In the rows, 128 means zero.
One turn moves each row of this set onto another row. After a few examples, where does it send each row asked below?
biz: [103 162 104 125 134 127 113 125 139 165 123 131  95 167 143 159 153 145
 139 150 151  91 136 138 120 132 145 127 118 125 140 137  94  94 120 140
 101 114 122 154 118 127 101 155 142 123]
Tul: [138 142 115  84 140 132 143 146 148 102 145 180 143 120 121 132 111 164
 122 130 159 119 142 142 134 141 160 114 103  94 158 161 156 160 113 146
 124 150 134 124 122 144  80 149 144 128]
bapi: [118 174 118 127 139 146 144 131 163 130 139 124 109 155 126 121 106 114
  80  97 135 124 137 114 137 149 183 147 117 152  91 148 159 143 151 111
 119 129 143 114 125 122 135 130 145 139]
bope: [129 162 141 103  95 111 136 167 167 128 108 128 114 123  84 120 145 177
 136 138 138 126 120 134 152 131 155 126 121 107 128 123 116 118 127 125
  92 107 117 124 120 118  97 169 142 157]
gam: [107 125 140 124 148 129 114 130 158 105 154 146 147 118 123 142 119 142
 129 127 165 171 138 118 156 134 132 104 137  98 181  95 143 145 119 136
  91 146 120 120 131 130 112 115 129 118]
gol: [109 119 137 121 121 122 159 176 134 127 130 129 157 172 133 132 125 166
 135  91 141 134 170 115 125 148 136 139 109 163 142 149 130 128 111 123
 143  96 138 123 147 158 132 137 161 151]
Nesu: [145 113 103 101 148 172 135  98 135 114 132 137 121 125 128 129 122 127
 111 128 135 157 121 101 140  99 161 109 136  98 136 126 168 145  90 157
 156 140 130 110 104 129 114 140 150 137]
paf: [124 163 100 139 108 110 158 129 122 139 135 143  92 153 127 134 150 118
 138 133 126 114 123 139 100 133 169 152 141 141 141 116 111 109 128 145
 167 142 135 140 128 135  77 123 136 101]
bimel: [157 112 149 131 103 119 149 132 142 123 125  89 136 141  96 118 164 134
 162 141 176 139 169 166 147 116 140 123 117 151 141 155 145 111  97 128
 103 103 153 145 118 133  94 147 134 137]
niso: [139 128 114  96 131 137 127 111 132 151 121 160 156 127 138  93 150 141
 151 144 104  99 106 141  97 119 117 145 142 113 125 114 131 134 136 145
 158 133 129 127 148 129 128 149 114 115]
Farar: [123 140 148 131 154 138 144 121 107 116 129 118  94 169 112  99  87 131
 141 145 201 110 161 107 123 134 137 120 146 136  85 131 137 131 109 143
 125 120 138 121 134 132 127  97 139 151]
Zenel: [107 123 151 131 138  80 127 111 130 127 137 146 144 159 131 131 128 105
 111  97 110 127 158 151 127 141 141 120  98 119 149 132 148 108 139 123
 137 115 143 145 134 136 113 162  97 100]
Rul: [122 129 165 120 137 146 155 125 109 114 101 111 117 140 128  86 119 127
 139 148 106 102 155 122 151 157 129 123 145 171 102 137 121 121 101 121
 164 105 154 146 141 101 143 143 130 137]
nupeb: [120 121 137 155 154 104 141 115 136  90 115 123 114 126 119 121 107 112
 110 118 157 151 142 147 146 120 169 133 146 104 110 137 135 130 152 128
 155 159 134 171 101  99 129 136 106 149]
fubev: [147 149 159 143 108 126 133 116 137 135 117  90  97 146  83 100 151 144
 131 126 153  98 166 127 146 131 126 121 129 140 114 135 119 113 122  87
  95 108 110 130 131 113 154 131 147 105]
Pizu: [144 125 111 128 154  93 151 126 156  94 123 126 120 140 125 154 125 146
 109 112 152 112 155 110 127 124 130  98 125 130 104 152 143 144 135 113
  83 107 130  98 151 137 108 170 114 133]
Kem: [121 163 105 136  94 122 142 130 117 131 146 151  88 149 149 135 141 124
 121 137 116 122 129 148  96 139 174 149 118 132 140 114 122 123 130 148
 172 139 128 113 127 134  86 137 129 109]
tofub: [136 118  97 100 144 166 139 113 148 114 127 122 119 131 116 138 132 143
 113 121 140 166 136 101 160 116 164 113 126 102 153 108 176 136  78 153
 148 157 136 113 119 137 116 138 155 137]
Fiki: [129 136 165 112 152 150 158 116 138 113 117 119 138 124 100  74 105 143
 143 138 134 140 158 115 138 136 105 158 150 109 122 118 140 136 109  88
 122 126 122 128 144 165 149 111 127 117]
Petar: [116 160 136 130 152  93 124 121 135 140 136 115  76 120 142 142 117 145
 129 154 110 144 107 116 127 134 154 123 130 152 105 113 140 120 134 140
 128 116 124 136  90 159 115 132 161 125]
tora: [117 151 125 133 115 107 167 139 158 134 122 133 131 128  88  83 149 156
 144 135 142  81 184 167 117 148 126 154 148 152 130 143 119 124 116 119
 156 122 142 130 138 153 145 135 117 140]
zoraz: [121 163 137 131 118 187 117 114  89 137 101 103 133 147 104 104  99 126
 133 114 131 125 142 145 146 119 157 121 142 156 155 121 153 146 131 101
 138 108 124 153 129 137 112 126 138 137]
gef: [126 152 122 155 134 126 105 130 168  97  99  89 127 151 115 146 116 135
 134 122 121 132 150 151 107 139 128 137 159 106 117 106 156 112 108 109
 111 125 139 139 110 151 103 153 126 169]
zezo: [140 136 116  87 153 129 138 141 146 118 146 168 145 129 125 123 117 151
 114 122 167 119 146 135 151 152 150 111 118 108 160 156 181 154 106 141
 128 168 125 133 139 136  82 142 156 116]
lalam: [129 117 161 133 137 125 143 157 161 129 146 118 166 160  89  72 111 153
 131 118 169  99 157 126 163 145 132 102 129 120 132 150 135 125  94 116
 136 109 138 162 133 120 145 156 140 119]
gog: [ 97 106 107 113 129 159 175 109 128 128 103 161 123 111 120 114 134 141
 160 122 156 133 179 148 123 137 130 128 103 150 116 134 144 131 157 112
 157 123 136 129 130 123 139 116 129 105]
Daben: [118 123 147 124 117 114 154 166 145  98 132 162 150 164 136 119 133 162
 119 163 126  98 133 136 139 153 136 107  93 114 138 118 125 152 126 141
 145 141 125 110 144 106 132 174 139 126]
lenap: [134 154 148 153 146 105 153 129 117 158 152 125 113 141 129  96 112 136
 106 144 136 130 107  87 166 140 130 116 105 117  85  97 109 136 106 116
 150 150 146 131 100 117 128 133 151 127]
vir: [130 130 139 131 140 111 122 127 157 108 149 143 138 119 125 149 120 139
 122 131 179 179 130 117 157 126 135  96 128  82 161 100 121 153 125 128
  98 143 129 119 102 140 115 118 143 115]
Nabed: [144 114 122 128  93 159 157 117 140 118  97 113 133 133  87  80 130 137
 138  94 121 117 166 138 175 141 153 132 111 131 128 138 124 158 110 113
 134 122 124 101 159 127 127 140 138 133]
Rebim: [107 169 117 118 120 112 111 132 158 160 136 132 118 144 165 156 147 148
 133 142 156 104 135 144 113 140 152 114 118 122 141 122 109  91 115 136
 106 103 122 152 101 123 102 165 144 138]
Vek: [169 152 150 103 128 153 111 101 119 151 127 137 105 131  89  88 133 160
 124 120 104 108 128  93 150 124 144 140 129 132 132 119 159 144 133 142
 127 140 153  88 107 132  99 145 153 123]
ribab: [103 157 120 124 157  90 146 117 127 131 134 111  86 119 125 161 121 146
 137 158 111 135 104 123 133 133 150 124 126 170 102 117 116 116 125 143
 124 118 124 161 108 140 114 128 164 118]
pevob: [130 119 155 134 138 121 155 109 151 127 130  92 127 140 117 103 118 150
  85 111 190 137 147 165 136 136 117 138 132 141 120 103 135  97 118 115
 136 127  84 149 135 172 113 122 125 120]
Vavov: [139 163 107 114 143 153 129 129 109 128 130 149 143 139  91 148 136 104
 134 106 134 122 144 154 112 127 130 146 122 107 129 154 151 113 106 106
 117 125 189 110 101 135 131 133 120 135]
ludi: [120 144 152 103 132 110 137 118 181 142 131 134 159  91 104 106 151 131
 109 153 154 142 132 127 126 131 128 130 144  99 119  77 126 122 103 109
 125 139 128 166  95 124 126 131 151 152]

Nabed -> tora
bope -> ludi
Where do these go?
Pizu -> gef
Farar -> zoraz
Nesu -> Kem
ribab -> tofub

One turn moves each row of this set onto another row. After a few examples, where does it send each row asked below?
zuda: [ 74 109 133 118 183 161 133 153 107 132 142 114  85 170 139 135 100 109
 114 123 153 102 141 165 102 124]
Teris: [ 97 111 147 117 161 179 158 138 104  87 181 117 103 181 147 128 113 134
 124 138 126 134 145 111 134 175]
laf: [ 84 150 147 123 157 158 143 167  98 107 201 103 109 162 163 140 120 121
 119 122 128 123 144 133 133 164]
kelo: [ 89 113 136 113 145 166 163 133 112  88 190 111 102 170 156 133 109 148
 117 108 106 130 161 105 131 156]
kupep: [ 73 124 146 122 145 110 146 114 117 111 129 137 108 167 133  92 172 165
 139 146 143 111 159  99 105 162]
Boba: [ 69  99 119 122 166 159 143 140 118 132 147 110  86 159 148 141  94 119
 113 106 142 103 149 156  93 111]
teno: [ 78 109 143 147 157 113 148 128 111  81 168 122 118 182  97 125 144 157
 147 129 160  95 153 106 132 125]
Bif: [ 76 107 134 125 172 159 138 149 108 119 160 112  92 159 126 146  97 112
 114 112 155  97 141 165  94 110]
milis: [ 70 124 148 142 151 111 132 148  89  95 159 128 118 175 101 122 171 155
 133 135 168  98 136 124 129 134]
Repu: [ 87 130 147 122 142 158 155 155  99  94 209 108 110 156 150 145 122 140
 107 106 118 126 149 131 125 151]
vubi: [147 125 180 125 141 137 128 119 136  93 120 132  67 137 143  87 106 121
 134 121 110 116 181 144 119 119]
Bak: [ 77 146 165 122 136  93 138 137 102  97 156 134 124 141 108 117 179 159
 128 137 153 101 146 136 103 142]
Vev: [ 76  88 131 123 170 170 144 139 111 123 142 121  91 168 125 137  99 124
 109 116 147 108 138 158  93 116]
zop: [150 149 194 129 155 129 114 142 125  92 127 130  74 127 139  94 108 105
 133 128 127 108 167 171 128 128]
dupov: [145 124 185 127 129 136 122 130 127  94 119 136  73 118 137  93 120 132
 118 107 113 125 170 163 111 121]
Vina: [ 78 141 143 127 132  85 155 108 130  87 159 122 118 156 128 121 143 157
 153 125 142  90 177 105 108 126]
Makul: [136 150 178 126 133 124 111 141 129 111 122 125  73 118 158  90 117 114
 129 118 116 113 175 163 122 128]
nemi: [152 148 186 140 155 134 114 139 126  91 121 140  81 124 141  88 113 123
 128 136 127 114 162 178 123 124]
Ratu: [ 72 127 127 149 142  91 143 134 116 100 176 112 110 175 125 129 143 152
 151 118 152  82 164 104 131 120]
vipo: [154 127 178 135 149 139 130 119 140  87 115 138  77 135 143  86  99 137
 138 125 113 120 177 155 115 117]
sepu: [ 99 134 149 125 173 164 151 152 105  91 194 105 111 182 146 134 106 115
 133 145 135 121 151 122 144 163]
tis: [ 63 112 125 137 146 114 136 140 102 110 147 130 110 182 123 114 170 166
 131 124 152 105 144 105 123 143]
ruluf: [ 80  96 129 120 186 168 141 139 118 120 147 111  84 171 134 139  86 110
 122 122 155 101 148 148 105 114]
geten: [ 72 163 145 130 152  87 135 130 122 118 144 119 117 157 149 105 151 135
 162 147 152  85 165 108 125 156]
vozog: [ 67 128 121 143 158 109 132 140 107 117 151 119 103 192 137 113 151 146
 155 132 161  89 155  95 141 144]
sapu: [ 90 134 177 135 162 100 152 116 120  78 156 128 118 164  99 118 142 147
 156 168 162  95 156 112 120 140]
nese: [147 140 172 137 161 141 119 131 133 103 107 143  75 138 157  77 106 123
 137 140 122 123 168 161 124 132]
mifaf: [143 131 184 128 151 146 118 131 128 105 105 139  69 137 143  76 115 115
 131 136 122 120 170 151 124 142]
Kegu: [146 131 174 132 141 132 121 129 126 100 118 144  82 124 150  89 119 141
 114 111 111 125 168 167 113 124]
Pir: [142 149 167 137 144 119 112 136 132 102 127 136  80 120 157  91 106 126
 132 119 116 109 176 166 118 116]

Ratu -> vozog
Boba -> zuda
Where do these go?
Vina -> geten
Teris -> Repu
vubi -> Makul
nese -> Kegu

One turn moves each row of this set onto another row. After a few examples, where does it send each row asked below?
rifu: [167 163 134 118 136 116 111 116  98 161 150 160 101 154 125 104 100  97
 104 122 146 163 162 131  70 142 102 117 217 146 135 139 103 132 144 161
 134  99 100 133  72 105 114 132 131 159  92 152 117 108 183 107 123 113
 168 135 100 106 109 166  99 125 141 159 166 129 121 125]
vusuz: [156 161 120 115 156 106 114 114 105 116 158 115 125 139  94 113 107 101
 132 140 130  99 140 149 122 103 133 124 166 164 138 101 114 129 170 143
 173  70 110 136  82 121 122 155 166 128 118 179 129 168 173 112  88 100
 148 112  69 107 120 135 102 145 136 135 158  97 108 131]
lin: [145 131 111 156 120 121  34 168 111 163 152 153 119 162 170  82 135  97
 135 188 152 144 153  96 104 158 134 120 122 140 155 158 105 136 116 160
 141  94 109 129 102  91 142 114 115 133 103 183 116 162 128 145 136  72
 166 112  80 129 153 127 125 139 134 104 148 119 143 110]
nusu: [145 162 117 110 122 131  70 136 108 136 154 138 124 141 157  89 125 127
  75 125 134 214 149 122 123 105 100 131 145 154 123 147 129 147 148 105
 152 102 106 136  99  86 130  86 131 168 107 155 104 140 164 116 119  67
 156 105 102 100 149 165 139 121 141 106 147 123  93 126]
bem: [121 159 106 161 119 108  53 129 135 122 124 118 107 169 144 107 131 100
 167 116 110 118 153 165 130 126 104 154 150 167 114 143 112 149 141 183
 191  85 114 167 122  79 131 129 114 160  83 187  94 149 138 111 122 110
 167  95 109  62 117 116 166 126 150 132 132 110 138 137]
lof: [180 152 110 140 104 148  53 130  79 161 118 142 116 152 132  99 114 113
 117 146 182 116 184 137 108 140 149 127 122 176 103 149 145 121 116 156
 157 138 123 135  97  85 118 133 120 131 145 143 112 169 179 126 115 111
 127 134  89  82 135 124 133 102 153 138 135 150 118 132]
punen: [122 184 108 143 121 101 129 116  99 133 168 143  75 138 142  99 140 106
 127 134 154 168 159 168  99 137  72  89 146 170 120 141 133 143 130 171
 181 119  90 134  89  85 145 152 162 143  77 148 119 170 153 123 124  93
 169  81  90 112 157  85 126 106 164 131 117 162 102 116]
mema: [168 148 130  99 161  96  76 106  96 116 159 140 106 150 135  98  71 103
 103 130 129 126 154 170  95 142 101 137 179 139 110 104 128 104 166 166
 177  90 126 117  97 122 127 137 156 145  90 152 128 151 163 133 104  88
 153  87 106  91 119 113  85 145 160 156 142 134  78 137]
tun: [133 151 112 173 116 122  97 137 115 136 152 172 118 149 220 115 128  93
 165 123 210 127 142 129 151 122 108 141 157 161 121 151 120 124 150 162
 157 145 112 127  97 112 118 111 140 132  91 167 135 130 147 113 118  95
 172  93 108 108 123 110 149 126 164 141 127 133 133 137]
gano: [138 145 110 154 136  80  55 143 107 129 179 150 123 160 173  85 115 147
 119 161 166  96 152 156  83 116 115 119 124 131 138 160 130 148 190 143
 159  97 147 117 139 134 146 120 124 141 118 211 128 151 135 138 131  96
 149 119 103 109 123 124 133 135 148 120 166 147 147 125]
borib: [179 140 113 137 132 103  58 175 105 146 182 183 113 151 180  75 128 113
 152 155 142 120 133 149  75 134 129 142 153 140 122 143 155 155 128 145
 144  84  98 141  74 122 163 119 125 141 110 183 134 184 118 112 134 113
 128 117 120 116 134 111 113 126 105 136 143 107 121 144]
vabis: [161 135 130 170 133 127  96 153 119 159 176 162  92 146 175 112 132  68
 180 111 187 142 148 140 126 115 115 116 124 138 139 147 109 127 147 173
 142 109  99  94  83 103 157 137 130 174 119 185 137 145 136  73 129 115
 132 129 122 118 129 145 130 111 178 137 141 114 126 143]
Sos: [145 158 107 102 147 112 133 134 103 148 143 124 115 158  63  77 129 127
 116 128 139  72 149 161 130 119 120 133 151 166 128 145 136 123 139 123
 161  51 108 132  93 119 128 128 119 142  90 161 137 135 155 119 114  90
 152 127  87 106 150 144 124 110 151 117 129 135 101 131]
Gora: [146 144 117 151 107 125  64 164  85 186 154 139  97 156 147  84 117  79
 164 169 156 147 160 154 109 136 137 126 118 130 118 145 125 130 151 137
 137  91 113 119  90  57 168 119 114 154 137 194 129 153 123  94 134 103
 147 111 117 113 122 119 146 145 173 116 142 158 153 117]
sunal: [126 154 109 169 147 114 106 125 110 137 156 135 109 144  92 134  98  78
 104 140 148 140 139 183  48 142 106 116 154 139 126 118 133 123 140 127
 159  69 114 136  73  83 116 164 128 132  99 158 106 127 162 116 112 121
 167 147  82  98 111 124 112 128 144 123 132 113 151 127]
dode: [171 158 125 121 112 109  87 124 126 117 129 110 110 150 100  88 149 123
  92 134 132 110 144 169 124 137  98 112 164 148 113 141 130 109 134 140
 159  75 134 122  62 112 131 116  82 144  92 163 156 107 157 115 124  61
 184 103  77 102 145 169 118 125 112 164 143 140 116 116]
Kipo: [142 154 119 141 119 123  70 103 113 116 154 133  96 118 154 106 145 130
  96 125 141 193 135 164  89 108  79 111 117 178 130 152 110 141 127 141
 176  98  80 149  94 103 122 139 129 154  89 180 105 156 185 111  99 112
 202 133  94 112 156 123 130 130 183 122 143 119 111 113]
Moper: [173 144 127 155 148 155  63 113  84 143 168 115 126 109 152  93 131  69
 127 127 154  89 185 160 118 123 100 111 116 151 112 172 127 119 157 181
 151 119 128 136  82  69 140 119 137 180 140 148 116 141 179  88 122 114
 138 119  91 115 149 140 127 129 113 131 144 113 118 106]
tir: [144 155  99 121 145 166  74 108 106 126 153 114  89 125 125 123 126 101
 132 106 122 117 101 146 123 157  87 108 151 150 138 149  91  82 152 123
 160  86 132 146  84 125 144 134 132 127  87 184 119 115 136 132 113  97
 160 101  76 107 146 156 122 116 106 136 189 130 117 145]
Veko: [175 121 136 173 109  86  80 145  90 159 157 144  78 134 173  88 143 111
 154 160 179 128 145 181 105 124 147  97 142 158 110 110 142 150 149 166
 167  97 124 129  91 114 158 138 141 141 114 156 141 119 139  97 153  77
 168  88 127 126 139 134 141 153 132 143 149 150 140 155]
Siza: [154 166 111 146 127 141  83 132 133 155 139 123 143 155 112 104 100 110
 100 130 134 166 114 160 123 127 108 126 103 146 133 140 140 151 167 119
 175 112  94 108 111 100 148 115 170 150 108 156 125 144 138 109 149 105
 116 117  91  89 157 150 162 111 121 106 152 172 109 126]
Lilu: [178 120 123 141 137 136  50 134 125 122 124 120 111 143 120 108 103 129
 106 126 127 129 139 180  77 135  75 112 162 154 103 115 143  95 128 164
 170  78 100 131  84 133 116 137 126 146  71 146 146 142 141 118  91  89
 163 111 108  93 133 141 114 137 114 173 111 134  95 123]
ruro: [154 119 115 157  92 127  65 138 120 146 171 141  81 127 162  57 144 126
 161 116 192 110 144 153 116 116 106 134 143 179 114 172 153 135 157 161
 153  80 127  86  69 141 147 116 128 159  70 180 128 124 149 116 135 111
 166 127 121 119 131 112 110 125 170 118 158 111 123 143]
Vof: [143 146 107 134 130  97  46 130 129 124 136 148  93 174 133 126 122  97
 134 140 153 148 180 108 107 132 139 124 136 152 115 166 136 144 111 179
 185  95 143 128  95  89 136 148 102 152 114 172  90 162 148 124 134  89
 162 103  71  69 140 160 132  89 159 149 165 106  99 167]
gumeg: [120 178 101 126 146 130 101 145 104 129 151 139  97 171 105  90 120  92
 112 120 126 135 148 158 112 159 114  94 161 129 132 118 107  91 128 118
 146  78 142 129 114  95 140 141 129 100  84 150 117 117 154 154 119  84
 149 100 103  98 134  94 110  94 121 110 127 116 120 143]
mos: [126 147 130 152 159 137  94 134 111 147 166 144 121 157 173  73 125  97
 148 119 126 113 158 177 163 155 106 127 149 158 131 140  98 133 143 224
 163 111 116 140  97  98 125  98 124 198  87 155 102 137 162 122 116  66
 140 121  88 104 146 103 142 118 122 126 144 131 119 121]
Dosi: [123 129  95 156 128 124  37 130 124 148 159 145 115 145 200 101 146  89
 146 151 175 103 149 116  92 131  94 140 117 137 133 188 121 144 159 149
 172 122 120 143 135  97 143 118 141 129  63 172 122 137 130 134 117 115
 202 104  95 103 151 142 131 130 146 123 129 127 126 129]
vuget: [162 207 112 147 127 120 108 116 133 129 147 151 106 121 126 115 137  83
 133 133 121 150 138 138 129 147  72 115 123 152 140 145 136 142 158 166
 159 106  95 113  53 117 168 139 173 130 110 151 125 162 139 115 160 102
 131  91  96  98 135 119 127  95 124 125 167 134 120 100]
Tuvon: [127 147 101 145 110 107  63 157 114 139 176 133 107 150 184  79 135 151
 154 130 228 107 139 106 122  79 105 126 154 142 131 120 119 139 150 149
 167  64 116 140  98  96 143 115 140 130  92 176 123 142 160 113 117  69
 151 114  98 111 142 122 134 129 104 135 134 117 128 124]
kig: [169 146 116 135 138 159  89 107  93 148 141 110 103 158 127 103  79 110
 122 124 150 121 129 144 102 127  86 117 198 183 110 149 101 115 138 125
 151 107  86 146 105 118  97 140 142 161  86 171 115  92 137 115 116 108
 150 101 102 128 135 148 144 123 124 134 132 177  98 146]

mema -> Lilu
vuget -> punen
ruro -> Tuvon
Where do these go?
lof -> Moper
lin -> Gora
kig -> tir

